In the rows, zero is written as 128.
Each path below is one point turned by a fixed rotation once a step. After each direction that follows a path, write how fast that rotation turns it, in degrees per step (0 if it stays still).
Each turn is a multiple of 5 degrees from 10 to 175, or 0.
path 1
[131 122 132 130 121 136 140 124 121 106 131 141 138 122 118 131 121 134
 128 106 141 141 116]
[135 120 134 134 117 136 135 122 121 105 134 136 134 127 119 132 123 140
 129 101 132 142 120]
[143 119 129 134 117 135 136 122 120 103 127 132 131 130 127 135 125 138
 135 101 133 137 126]
[142 123 130 133 120 139 139 124 116 106 121 132 135 129 129 135 124 131
 139 101 142 131 123]
[134 127 138 135 119 140 141 125 115 116 121 131 140 127 127 133 123 128
 138 100 142 136 118]
[134 125 140 136 115 136 137 122 115 121 123 131 140 125 129 132 126 131
 135  97 132 146 121]
[140 120 131 132 115 131 137 121 117 118 118 134 136 123 136 133 129 130
 135 100 131 149 127]
[139 119 126 126 119 131 142 122 117 113 116 140 136 120 135 132 128 125
 135 105 139 146 125]
[131 121 129 126 121 132 145 123 119 113 121 144 139 117 126 130 125 125
 130 107 143 146 117]
[130 120 133 129 118 132 139 122 121 111 130 142 138 119 121 129 124 133
 126 105 135 150 117]
[137 116 128 130 117 131 136 121 122 104 131 140 132 122 123 132 125 138
 128 104 131 147 123]
[142 117 124 130 120 134 138 123 121  99 126 138 131 126 125 134 124 135
 133 106 138 136 124]
[137 123 131 132 121 139 141 125 118 104 126 135 136 127 122 134 122 133
 134 104 144 131 118]
[134 126 139 137 118 140 138 125 116 112 129 131 139 129 121 133 122 135
 134  99 138 136 118]
[139 122 137 137 115 137 135 122 117 115 125 129 136 129 129 134 126 136
 137  97 131 141 125]
[143 121 130 132 117 134 138 123 115 114 117 131 135 127 136 135 128 130
 139  99 135 140 128]
[137 124 131 130 120 135 143 124 114 117 115 136 139 122 134 133 126 123
 138 102 142 140 122]
[130 124 136 130 118 134 142 122 116 121 121 139 142 118 128 130 126 125
 132 102 139 148 118]
[133 119 133 129 116 129 138 120 119 116 125 140 137 118 127 130 127 131
 129 102 131 154 121]
[139 115 124 126 118 129 138 120 121 107 124 142 132 120 129 132 127 132
 130 105 133 149 125]
[137 118 124 126 122 133 142 123 121 102 124 143 134 121 125 132 124 131
 131 108 142 140 121]
[132 123 132 131 121 137 141 124 121 104 130 140 137 123 118 131 121 134
 129 106 142 138 116]
Speeds:
[121 133 133 129 130 131 131 130 127 131 130 129 133 126 123 126 125 125
 127 129 134 126 121]
85
path 2
[115 116 116 127 124 127 130 111 123 135 125 135 151 126 132 132 135 127
 126 115 143 133 111]
[118 115 116 119 116 121 137 122 127 136 140 128 136 111 123 129 143 126
 117 131 131 128 106]
[108 120 132 119 122 121 141 120 140 124 124 130 142 126 128 125 138 130
 126 123 145 116 106]
[117 117 123 116 122 133 128 113 122 132 126 132 151 120 126 131 132 121
 126 114 138 137 107]
[117 111 114 123 112 114 132 122 132 134 132 128 135 119 125 134 146 131
 121 129 136 131 107]
[111 120 126 124 130 125 146 115 133 129 132 133 148 123 131 123 138 130
 125 127 145 117 110]
[115 119 130 110 116 131 130 120 123 132 128 129 143 117 123 131 132 120
 120 115 131 131 102]
[116 114 114 126 115 115 128 120 140 130 124 129 137 124 128 132 145 129
 128 122 143 133 108]
[116 114 122 121 128 129 143 111 125 132 137 132 152 119 128 128 137 129
 124 133 142 124 115]
[110 120 131 115 113 123 135 125 124 135 129 130 136 121 125 131 136 126
 117 116 129 121 100]
[116 120 117 125 123 122 131 118 143 127 124 130 142 121 129 124 140 123
 133 117 146 134 105]
[119 109 124 113 120 126 136 112 123 130 134 130 150 118 123 134 138 129
 122 134 139 132 116]
[108 118 124 126 116 117 137 122 125 138 128 133 137 127 131 131 140 132
 117 117 134 117 103]
[116 124 119 121 127 130 136 118 138 128 132 129 143 113 127 119 137 118
 129 120 142 132 102]
[118 109 129 109 112 122 131 117 129 125 125 127 144 121 120 137 138 130
 124 130 139 132 112]
[110 116 118 132 122 120 134 116 125 138 127 134 144 130 135 132 139 133
 122 117 140 123 109]
[118 122 118 118 124 129 140 119 130 133 140 129 140 108 124 121 139 120
 122 125 134 128 103]
[113 115 134 112 113 119 134 122 138 122 120 127 140 126 123 132 139 129
 126 125 141 124 106]
[115 116 117 126 124 127 130 110 123 136 125 135 151 126 132 132 135 127
 126 115 142 134 111]
[119 115 116 119 116 120 137 122 127 136 141 129 136 111 123 129 143 127
 117 131 131 128 105]
[109 120 133 120 123 121 141 120 140 124 124 130 142 127 128 126 138 130
 126 123 144 116 106]
[118 117 123 116 122 133 129 113 122 132 126 131 151 120 126 131 132 121
 126 114 138 138 107]
Speeds:
[129 130 127 127 129 126 135 130 122 127 120 132 125 124 125 126 133 126
 126 126 132 130 133]
0
[127 131 123 132 126 129 124 130 124 134 127 130 125 128 130 128 127 125
 126 119 124 131 124]
120
[130 125 131 121 122 128 127 130 123 128 131 126 125 123 123 131 128 127
 124 132 122 130 127]
140
path 3
[121 116 137 130 140 119 137 114 137 129 124 120 139 107 123 140 140 135
 141 127 120 132 134]
[122 115 129 113 143 124 137 113 137 127 132 117 134 112 125 138 138 123
 135 127 124 143 139]
[118 120 127 110 132 118 143 120 123 128 138 122 131 114 134 144 133 126
 146 127 124 142 129]
[117 119 132 123 140 123 145 126 119 129 128 118 140 108 125 136 131 128
 151 127 119 133 122]
[120 121 126 119 145 128 137 123 122 130 124 111 146 111 123 133 140 113
 136 123 126 134 128]
[121 127 127 118 129 120 136 120 119 132 129 117 142 115 136 145 149 116
 138 120 132 135 129]
[119 124 138 132 127 116 138 121 126 129 124 120 143 109 131 144 147 131
 145 123 125 129 130]
[121 115 137 126 138 126 136 115 140 123 121 116 141 110 121 136 144 126
 137 123 124 136 138]
[123 115 128 111 131 122 138 111 135 123 131 117 132 117 131 142 140 124
 138 122 127 145 137]
[119 116 131 118 132 118 143 116 125 128 132 121 131 112 132 144 131 135
 150 124 121 139 123]
[120 116 128 122 148 125 141 120 124 131 126 115 139 107 121 134 130 127
 143 126 118 133 122]
[121 123 122 112 145 123 136 119 121 134 132 114 139 112 129 140 140 113
 133 125 127 137 128]
[118 129 131 121 131 115 138 125 117 134 134 122 140 111 136 147 145 121
 143 126 128 132 128]
[118 123 139 131 135 122 138 125 128 128 124 119 147 107 123 138 145 126
 145 128 123 129 135]
[121 117 133 119 134 127 136 119 134 122 125 114 143 115 124 136 147 118
 136 122 129 140 142]
[121 117 131 115 122 120 140 115 129 121 130 119 133 118 135 144 141 127
 145 118 129 142 132]
[121 114 133 126 133 122 142 115 128 126 124 117 135 111 128 140 132 136
 149 120 120 135 121]
[123 114 125 119 149 126 137 112 131 131 124 112 137 109 123 136 135 123
 134 122 122 135 124]
[122 124 123 112 141 117 136 115 123 136 137 119 133 112 134 146 140 120
 134 125 127 137 127]
[118 126 134 126 137 114 140 125 121 135 134 124 139 106 129 145 139 129
 146 131 122 129 129]
[117 121 135 124 142 125 138 127 129 128 127 117 147 108 119 134 141 120
 140 131 123 133 139]
[119 121 130 112 130 125 138 123 127 123 131 116 141 118 129 138 145 114
 140 123 131 143 140]
Speeds:
[130 131 125 132 132 126 125 125 124 134 125 126 130 126 130 131 131 126
 123 125 129 123 121]
55
[127 129 125 124 136 127 130 130 125 133 135 130 125 125 126 128 122 128
 128 134 125 128 127]
45
path 4
[126 147 121 111 134 120 120 131 119 126 131 128 133 131 118 120 153 137
 133 117 132 117 109]
[127 146 118 105 133 110 113 126 120 119 140 125 137 127 122 133 136 129
 135 120 134 128 112]
[127 141 116 100 131 129 119 128 123 131 132 122 130 131 114 122 139 135
 133 117 137 123 105]
[118 145 116 107 125 115 117 121 122 126 143 125 132 130 111 127 123 130
 140 121 130 132 109]
[117 147 121 112 127 127 124 125 119 132 132 129 131 135 107 113 139 140
 136 116 129 123 109]
[117 151 122 119 128 107 118 124 118 121 141 130 135 130 114 124 137 132
 141 120 125 125 113]
[125 147 122 110 135 122 120 130 117 124 130 129 136 132 118 120 151 139
 131 116 133 119 112]
[128 145 117 106 132 110 114 128 122 121 141 123 134 126 121 133 138 127
 137 121 133 126 109]
[125 141 117  98 133 130 118 127 121 129 132 123 133 132 115 122 136 137
 132 115 138 126 108]
[119 144 116 109 124 115 117 123 123 127 143 123 129 129 110 126 126 129
 141 122 130 130 106]
[115 148 122 111 129 127 123 123 118 130 133 130 134 135 108 114 135 141
 135 115 131 126 112]
[119 150 121 120 126 107 119 126 120 124 141 129 132 129 113 123 140 131
 142 122 125 123 110]
[124 149 122 109 137 121 119 128 115 122 132 130 139 132 119 121 148 139
 130 115 134 122 114]
[129 144 116 107 131 110 114 130 123 123 140 123 131 126 120 132 141 126
 138 122 132 123 107]
[125 143 117  98 134 129 118 125 120 126 133 124 136 133 116 124 133 137
 131 116 138 129 110]
[120 143 116 109 123 116 118 124 125 130 141 122 126 129 109 125 129 128
 142 122 129 127 104]
[115 148 122 110 129 125 122 121 116 128 134 131 137 135 109 115 132 142
 135 115 131 128 114]
[119 150 121 120 126 109 120 128 121 126 139 129 130 130 113 122 144 131
 142 121 124 119 109]
[123 150 123 109 137 118 119 127 114 120 133 131 141 132 120 123 144 139
 131 115 133 125 116]
[129 143 116 107 131 113 115 131 124 125 138 122 129 127 120 129 144 127
 137 121 132 120 105]
[124 143 117  97 134 125 116 124 119 125 135 125 138 132 117 126 130 137
 132 116 138 132 112]
[121 142 115 108 123 120 119 126 126 133 139 122 125 130 108 123 132 130
 141 121 129 124 102]
Speeds:
[135 125 133 132 121 128 132 132 128 128 122 130 128 126 130 130 123 128
 125 127 128 128 132]
0
[123 132 132 137 126 125 131 127 125 128 128 133 129 130 125 123 131 131
 130 128 123 126 131]
60
[129 127 126 132 124 121 127 130 132 129 132 126 123 125 127 131 128 122
 133 132 125 126 124]
175
path 5
[128 124 124 111 144 122 113 130 127 127 143 146 129 137 121 128 135 118
 127 126 126 118 134]
[120 142 122 105 135 123 112 129 128 123 140 130 119 131 117 134 131 119
 135 124 134 127 131]
[125 128 114 112 135 121 122 121 117 121 140 139 121 132 124 128 125 118
 141 125 128 138 144]
[132 128 123 113 124 124 115 125 125 117 130 141 113 130 118 119 142 125
 142 121 135 137 137]
[137 127 126 112 128 118 130 141 115 123 135 146 120 136 117 127 135 129
 133 130 140 135 136]
[132 130 127 128 131 115 122 132 124 126 138 145 122 121 104 133 141 122
 136 125 140 124 136]
[122 135 115 115 130 117 129 133 119 128 130 138 131 118 106 128 131 128
 128 120 145 135 135]
[124 119 112 122 133 116 121 124 121 129 133 148 135 125 115 116 137 126
 126 114 135 125 136]
[122 134 121 110 126 118 114 133 122 129 135 138 130 137 117 118 139 132
 123 115 140 121 122]
[126 134 119 120 133 115 119 128 111 133 149 138 133 143 118 127 129 122
 129 122 130 121 130]
[125 143 119 121 123 124 109 119 119 129 141 127 128 135 110 126 134 121
 139 118 131 131 131]
[134 130 115 112 125 128 122 123 112 129 134 135 135 141 114 120 129 125
 136 124 128 144 138]
[143 124 128 118 127 132 112 126 125 128 133 142 130 139 109 120 145 123
 136 125 128 133 135]
[137 134 129 107 134 129 122 141 123 130 134 137 133 136 105 134 135 125
 127 132 135 134 133]
[129 127 121 119 144 126 119 126 128 130 137 142 134 122 105 136 134 114
 131 128 128 128 141]
[120 131 117 102 138 128 115 128 133 124 126 135 130 121 113 125 133 123
 128 121 136 135 135]
[124 119 117 106 142 121 119 129 124 123 136 148 127 134 127 120 132 122
 127 123 129 126 138]
[123 134 127 109 133 120 110 132 128 120 140 139 113 134 122 127 139 123
 135 122 135 120 129]
[124 136 118 112 133 114 126 132 113 122 145 137 117 134 121 134 125 121
 138 127 135 132 138]
[129 131 118 124 124 118 118 119 120 120 135 139 116 124 114 124 137 122
 145 119 135 136 140]
[133 127 120 112 121 120 129 134 115 122 128 142 124 132 114 119 136 133
 134 123 142 142 135]
[138 122 127 127 128 116 124 133 119 129 137 151 128 131 109 124 143 127
 131 124 138 124 134]
Speeds:
[129 127 131 134 127 129 121 123 134 127 128 129 125 124 126 127 135 125
 131 125 126 123 127]
155
[120 128 124 125 133 126 125 127 131 129 129 128 131 127 133 127 126 128
 122 124 128 121 125]
45
[126 128 122 127 130 132 133 125 127 126 125 129 129 134 126 133 134 130
 133 128 131 122 129]
0
[131 129 129 125 131 136 123 126 130 131 128 125 135 133 126 129 127 125
 126 130 122 130 128]
25
